In the rows, zero is written as 128.
Each path below is one point turned by a fixed rotation once a step. After each direction that follows a path, write how fast that rotation turns it, in degrees a step (0 if it stays still).
Each turn is a multiple of 5 degrees from 10 to 175, or 0.
Each row of a path follows its step; steps can be skipped.
Path 1:
step 0: [134 125 112 124 131 128 137 121 135 141 125 127 125 130 128 116 117 139
 131 134 142 142 138 126 136 133 124 133 111 117 131 123 133 128 114 140]
step 1: [135 119 130 123 117 125 132 123 140 141 131 118 129 129 107 135 132 120
 130 127 132 132 140 139 125 129 144 133 119 124 123 128 143 136 123 139]
step 2: [121 113 118 138 108 126 125 129 129 145 137 112 128 114 138 130 129 119
 127 115 132 134 130 129 128 138 140 123 129 122 133 128 126 129 134 131]
step 3: [132 129 138 137 130 125 129 126 117 137 132 129 120 127 135 123 123 110
 126 118 132 129 142 111 145 134 135 113 124 117 132 139 134 131 119 129]
step 4: [146 140 124 118 129 134 143 120 130 129 134 124 132 128 136 126 134 125
 130 121 142 119 133 113 130 134 145 121 131 131 132 114 136 137 121 127]
step 5: [127 133 127 129 119 138 115 125 126 135 125 140 136 120 122 131 124 127
 124 129 135 136 137 119 124 132 152 136 123 136 139 110 129 127 116 116]
step 7: [130 128 130 135 140 129 132 121 134 117 134 112 124 121 128 128 135 123
 129 128 138 141 148 134 138 131 134 142 140 113 135 124 122 133 125 119]
step 8: [142 121 117 128 134 129 132 124 133 124 131 129 128 110 121 122 129 124
 124 123 142 134 131 120 111 128 129 131 113 106 132 133 119 133 122 119]
step 9: [133 120 125 117 120 127 138 134 143 131 131 140 121 116 125 123 131 116
 131 133 144 139 141 133 132 118 133 125 115 137 144 134 129 126 126 138]
step 10: [129 119 120 117 120 126 131 124 134 140 124 111 134 126 112 110 135 130
 119 118 129 144 139 126 141 139 130 123 129 133 136 128 131 119 126 133]
Speeds:
[125 130 125 125 125 131 127 127 128 133 126 129 128 129 120 128 125 128
 129 125 128 128 127 133 128 125 128 130 131 131 130 124 133 123 127 130] -> 80
[123 129 127 132 128 126 129 133 126 130 127 133 131 123 129 134 127 129
 125 127 130 129 129 127 123 126 130 125 127 129 130 128 124 126 130 132] -> 110
[125 128 127 125 126 133 125 129 127 127 128 126 130 129 129 128 128 121
 126 131 123 131 130 128 128 133 125 126 126 129 133 129 129 128 135 128] -> 95
[129 132 131 130 133 125 133 126 130 127 131 125 132 131 124 130 131 128
 125 130 130 129 130 129 132 129 126 125 130 131 130 127 131 130 129 134] -> 120
Path 2:
step 0: [111 106 131 111 125 137 122 135 120 109 136 127 120 122 120 133 126 130
 132 119 143 126 116 127 128 128 124 125 125 127 126 135 120 124 121 140]
step 1: [126 118 132 118 128 126 124 115 125 131 121 149 132 132 137 141 139 133
 133 126 119 126 135 139 139 135 129 123 124 124 103 119 134 130 123 116]
step 3: [117 116 128 121 133 129 118 120 118 109 130 134 136 114 120 134 131 141
 128 115 128 124 121 131 137 137 121 121 116 139 126 133 127 117 112 139]
step 4: [127 112 129 118 118 123 122 122 133 130 125 141 119 149 133 140 129 120
 136 142 141 130 128 135 141 134 128 119 131 127 113 119 128 133 126 120]
step 5: [113 137 136 107 128 126 122 132 127 141 145 128 142 127 134 123 126 127
 119 108 128 118 119 121 133 131 136 123 122 131 113 130 122 128 123 133]
step 6: [119 118 124 126 138 128 123 109 112 120 119 135 130 123 120 130 137 126
 130 130 149 132 125 130 135 134 122 114 110 140 134 122 124 120 122 128]
step 7: [126 116 133 119 122 135 121 132 147 122 144 130 131 147 134 130 126 131
 123 134 133 129 126 130 145 140 124 119 135 126 111 127 133 134 114 126]
step 8: [116 129 133 116 132 118 112 119 119 139 127 144 131 126 132 120 119 121
 131 111 135 117 113 123 128 136 144 120 119 120 122 130 124 121 134 126]
step 9: [117 122 134 123 135 133 128 127 115 127 128 121 133 129 122 136 150 127
 117 127 148 136 127 130 138 136 114 117 117 128 128 120 130 140 114 130]
step 10: [120 111 128 120 132 149 121 120 141 121 141 138 128 137 136 120 119 130
 132 123 133 128 129 130 139 134 127 124 133 125 113 132 124 109 129 117]
Speeds:
[130 128 126 132 128 128 125 127 134 123 127 128 127 128 124 125 123 129
 130 131 127 127 125 126 133 128 127 122 128 128 129 131 131 127 127 133] -> 95
[125 132 131 130 127 126 129 126 134 129 129 127 123 134 125 133 133 128
 131 128 133 129 132 126 128 128 128 128 127 129 130 126 132 131 128 129] -> 145
[131 121 124 129 126 131 126 127 127 124 128 128 130 130 129 130 131 133
 126 127 133 129 130 129 130 124 130 132 130 130 132 130 129 126 125 128] -> 115
[129 131 126 129 126 127 126 120 126 127 125 129 127 130 132 129 131 126
 130 124 125 127 126 131 127 129 127 124 129 129 131 127 130 122 131 125] -> 155
Path 3:
step 0: [119 115 114 125 136 125 133 129 127 130 131 127 120 134 115 131 114 135
 142 120 124 129 146 129 135 119 126 130 139 131 126 123 120 132 131 145]
step 1: [122 129 125 135 136 121 141 133 111 110 131 142 137 130 123 125 128 131
 125 132 129 121 119 130 119 146 131 126 115 137 122 129 125 137 132 133]
step 2: [135 120 127 126 142 123 133 133 136 126 121 126 120 128 137 130 118 134
 144 142 122 132 134 133 118 113 131 138 130 130 124 131 133 123 120 150]
step 3: [133 122 121 121 134 132 138 133 112 129 133 134 139 136 108 126 118 133
 129 122 115 131 131 113 125 133 124 125 124 147 134 120 128 135 136 130]
step 4: [123 120 124 130 135 128 132 129 118 123 132 134 114 133 134 120 124 125
 146 130 138 114 125 140 120 133 142 129 127 130 113 134 143 131 126 141]
step 5: [130 120 128 127 131 127 141 122 118 114 115 123 131 132 117 137 122 135
 143 126 110 133 129 120 130 125 119 132 123 130 127 118 113 122 120 140]
step 6: [130 122 121 127 151 125 133 128 128 123 138 142 126 132 126 142 128 128
 129 129 130 128 120 128 115 137 132 124 128 140 131 128 150 138 138 135]
step 7: [138 119 126 125 127 131 137 124 111 134 113 129 120 128 122 115 116 135
 146 141 128 126 121 122 123 120 132 129 118 134 124 134 128 116 116 129]
step 8: [132 122 124 127 141 128 129 129 122 122 131 112 127 141 111 142 125 123
 131 107 118 121 130 127 128 132 127 122 131 133 125 119 141 130 131 143]
step 9: [120 117 122 129 136 121 140 109 118 123 126 146 119 121 123 129 116 128
 138 138 141 122 114 128 127 136 128 121 127 127 129 132 124 125 130 131]
Speeds:
[125 127 126 127 130 129 127 127 125 130 132 131 126 125 130 123 128 130
 125 132 129 129 122 132 125 132 127 127 123 126 122 128 130 127 131 125] -> 135
[125 127 132 133 125 129 127 131 125 127 128 132 130 127 127 131 124 128
 128 133 130 125 129 123 128 132 130 129 132 126 126 133 133 128 127 126] -> 135
[129 124 132 123 124 127 130 130 125 127 124 131 130 128 129 127 128 128
 128 129 130 134 126 135 130 123 131 124 128 124 129 131 130 128 124 130] -> 140
[124 129 128 123 127 129 132 129 127 129 119 129 129 126 125 128 130 131
 127 128 124 125 131 128 128 129 123 126 128 130 126 129 127 129 127 122] -> 160
Path 4:
step 0: [133 126 137 121 138 120 128 127 131 135 116 124 135 117 123 125 128 123
 123 133 140 133 121 137 115 143 124 132 125 121 136 123 134 119 110 146]
step 1: [130 137 136 122 134 121 126 122 136 136 122 131 136 127 132 135 148 135
 126 123 108 141 134 124 129 119 137 128 130 125 132 139 126 128 120 145]
step 2: [120 122 133 131 126 122 100 130 135 139 124 131 127 131 134 129 142 129
 137 129 133 119 139 135 114 128 123 125 131 125 124 119 117 134 128 138]
step 3: [150 133 130 127 130 131 129 132 131 121 136 123 136 125 132 118 141 123
 122 115 129 122 145 135 119 126 125 131 127 113 140 115 121 124 123 132]
step 4: [131 118 128 135 124 119 130 128 141 123 129 111 138 133 127 114 136 127
 123 129 126 132 138 122 120 132 136 124 127 129 112 143 112 121 121 136]
step 5: [121 144 141 131 127 118 120 127 121 128 119 119 131 131 140 129 133 122
 114 125 137 145 130 136 112 144 128 133 125 128 124 125 123 128 131 127]
step 7: [127 120 143 127 131 118 123 130 140 130 117 133 133 131 133 127 139 126
 135 122 114 132 131 139 126 129 133 133 139 121 116 128 140 125 119 149]
step 8: [127 136 130 132 136 120 117 139 131 133 129 130 129 128 134 131 151 115
 128 129 131 128 144 126 119 120 136 116 126 122 133 120 120 147 129 131]
step 9: [152 125 132 129 131 127 118 129 139 125 131 127 132 124 121 115 132 129
 130 134 138 126 139 143 125 136 118 131 117 116 124 129 112 126 124 138]
step 10: [141 127 141 126 132 118 132 121 133 118 125 116 138 135 143 118 131 132
 119 124 126 132 137 116 105 128 135 130 125 133 130 137 128 126 119 134]
Speeds:
[131 123 128 127 127 131 127 126 130 126 126 132 131 132 130 130 132 134
 130 127 125 128 126 132 130 129 130 127 125 130 121 132 126 126 128 125] -> 135
[124 130 127 126 125 124 127 131 128 128 130 130 127 122 133 128 130 129
 132 130 124 129 126 127 126 133 124 126 127 125 127 128 124 131 130 123] -> 115
[123 126 132 128 130 132 130 133 130 124 132 128 130 126 127 128 132 122
 127 126 130 125 131 129 133 132 127 123 126 129 127 128 130 126 125 127] -> 80
[125 129 128 127 121 128 130 130 124 126 129 125 129 130 128 121 128 134
 128 122 134 130 130 125 128 129 128 129 127 127 125 128 128 126 128 126] -> 55
Path 5:
step 0: [142 139 137 130 126 131 115 129 129 102 126 125 122 140 124 117 117 118
 121 117 130 116 128 130 127 129 129 126 129 123 121 137 129 133 131 124]
step 1: [123 131 130 138 134 120 126 137 131 110 122 129 131 134 128 115 137 124
 130 139 118 129 135 118 121 127 136 127 121 129 126 139 151 134 133 121]
step 2: [120 134 133 120 114 119 123 122 128 125 127 124 119 110 132 123 131 130
 136 124 126 128 112 120 122 122 138 125 133 124 117 137 150 132 123 124]
step 3: [121 132 138 128 129 139 131 121 118 118 126 130 124 120 115 122 133 139
 135 127 115 116 113 138 131 138 130 117 125 120 132 116 141 119 124 122]
step 4: [121 131 131 120 130 144 131 121 122 126 132 130 138 134 124 127 140 140
 141 120 122 146 121 121 132 131 114 138 123 116 139 135 137 130 130 129]
step 5: [123 130 129 119 115 130 126 127 134 116 134 140 120 113 132 114 126 141
 133 119 136 144 132 135 139 139 122 129 123 130 139 131 120 130 131 134]
step 6: [138 138 134 138 130 133 129 124 140 120 118 132 123 138 130 118 131 121
 110 112 133 134 121 132 140 141 118 122 118 126 131 126 130 136 124 133]
step 8: [125 138 124 135 129 120 123 131 130 123 140 128 118 110 124 127 133 121
 129 122 134 134 117 120 117 134 122 110 134 129 109 132 127 139 129 120]
step 9: [135 141 121 138 123 124 126 130 118 121 136 136 126 129 116 127 135 126
 130 131 119 125 121 134 110 127 124 120 118 117 126 107 135 130 117 131]
step 10: [124 131 124 121 134 134 121 134 126 120 136 129 124 128 123 133 130 125
 137 118 126 136 127 131 110 120 130 138 127  98 137 136 130 128 125 121]
Speeds:
[130 124 131 134 129 129 129 131 128 129 130 128 128 137 123 127 130 127
 129 130 130 130 126 130 127 127 126 129 129 129 132 126 134 127 126 127] -> 125
[129 124 131 129 128 130 127 129 130 127 132 128 121 126 126 128 124 130
 131 124 132 124 127 130 128 132 131 126 132 129 129 130 125 127 130 123] -> 135
[131 130 126 126 131 128 126 125 129 128 134 128 130 129 124 129 128 137
 129 127 127 130 127 126 127 124 127 125 129 126 128 124 126 122 129 128] -> 65
Path 6:
step 0: [130 123 129 122 117 116 129 118 118 128 123 113 133 129 123 121 127 129
 151 137 142 124 130 117 121 137 126 130 128 123 134 121 130 131 120 132]
step 1: [136 126 123 127 127 113 133 122 131 130 123 134 131 128 126 119 129 126
 121 137 121 140 116 128 126 136 146 131 128 136 130 129 139 122 135 147]
step 2: [119 130 117 115 125 130 136 130 120 129 113 139 115 121 134 124 133 123
 150 127 126 133 116 122 126 124 128 124 133 121 125 137 129 129 134 123]
step 4: [115 140 127 121 123 119 122 115 121 125 119 123 124 132 131 144 129 125
 128 132 129 129 133 124 112 134 112 136 128 115 130 124 130 129 140 124]
step 5: [141 143 126 128 131 111 125 119 133 123 121 116 133 117 127 121 127 130
 126 116 135 136 140 128 126 132 134 111 126 126 136 124 135 126 130 137]
step 6: [126 130 111 126 136 117 129 123 122 120 125 131 117 121 134 125 129 129
 126 133 106 123 122 113 137 130 124 129 137 131 139 120 129 132 136 126]
step 7: [146 126 129 123 123 124 121 127 128 126 122 133 123 129 121 129 140 140
 151 126 133 127 125 122 141 124 132 123 125 125 127 116 137 132 116 124]
step 8: [137 121 122 133 131 123 132 114 117 131 127 137 130 135 123 143 131 134
 120 139 126 139 116 117 118 135 136 143 123 119 130 125 128 131 130 128]
step 9: [140 133 131 112 126 121 135 121 123 127 113 130 124 119 122 126 128 122
 138 123 146 134 137 129 126 134 128 137 126 124 129 147 132 135 135 128]
step 10: [128 136 132 134 127 113 144 131 127 120 121 139 122 133 135 115 128 126
 113 119 129 134 125 114 119 124 138 126 127 135 140 126 125 128 134 125]
Speeds:
[132 127 124 131 126 129 127 134 128 130 125 128 127 132 129 132 123 131
 130 127 126 126 130 128 125 124 128 133 129 123 127 125 130 125 125 126] -> 85
[124 128 127 127 130 133 128 125 127 124 131 126 125 131 125 133 130 133
 127 128 133 133 126 130 130 130 128 130 126 123 127 128 129 130 125 125] -> 80
[131 129 131 124 131 128 129 129 126 135 130 130 126 128 126 131 127 130
 131 133 125 129 124 127 128 131 132 125 131 130 123 129 128 128 127 126] -> 60
Path 7:
step 0: [121 128 138 130 120 117 136 130 133 117 121 121 121 139 115 132 137 125
 130 138 122 116 127 129 135 139 123 111 132 124 130 128 125 114 128 116]
step 1: [135 138 127 135 144 130 127 138 140 129 137 113 117 129 135 121 124 126
 123 112 135 112 132 122 127 141 129 137 124 125 122 128 122 127 139 123]
step 2: [119 140 124 129 138 119 111 124 128 135 129 134 148 117 131 119 130 130
 133 130 118 113 122 124 124 133 121 125 131 121 127 132 131 123 115 136]
step 3: [133 127 123 116 128 131 128 124 134 124 143 135 126 125 122 134 135 110
 120 149 134 123 138 132 120 129 129 134 112 130 131 126 127 124 114 119]
step 4: [125 137 142 125 115 120 123 138 126 134 128 140 136 135 139 138 118 131
 116 125 127 136 134 120 131 143 131 143 123 129 132 129 121 140 131 126]
step 5: [115 125 142 138 125 128 123 134 130 124 131 119 134 125 137 129 135 120
 133 139 113 131 121 129 124 115 117 129 141 141 128 117 122 124 130 114]
step 6: [139 125 122 124 151 131 119 133 126 134 129 119 132 131 119 126 128 120
 125 122 127 138 134 128 125 113 140 142 124 144 124 126 119 135 133 136]
step 7: [112 114 134 121 123 131 120 123 113 129 121 134 140 128 126 136 115 128
 137 126 134 136 124 122 120 123 135 130 134 123 123 139 136 120 116 140]
step 9: [137 137 129 140 121 133 136 123 130 134 119 122 126 137 142 125 110 136
 131 111 128 136 121 135 127 125 131 132 126 127 140 119 128 141 133 141]
step 10: [125 128 124 131 129 132 126 133 125 122 128 128 127 120 122 115 136 141
 140 130 125 140 116 133 133 105 111 113 128 122 134 134 135 124 124 126]
Speeds:
[130 130 128 126 122 129 131 130 129 128 129 128 130 125 129 128 131 130
 125 129 125 132 123 123 127 127 129 126 121 129 135 126 128 129 129 127] -> 65
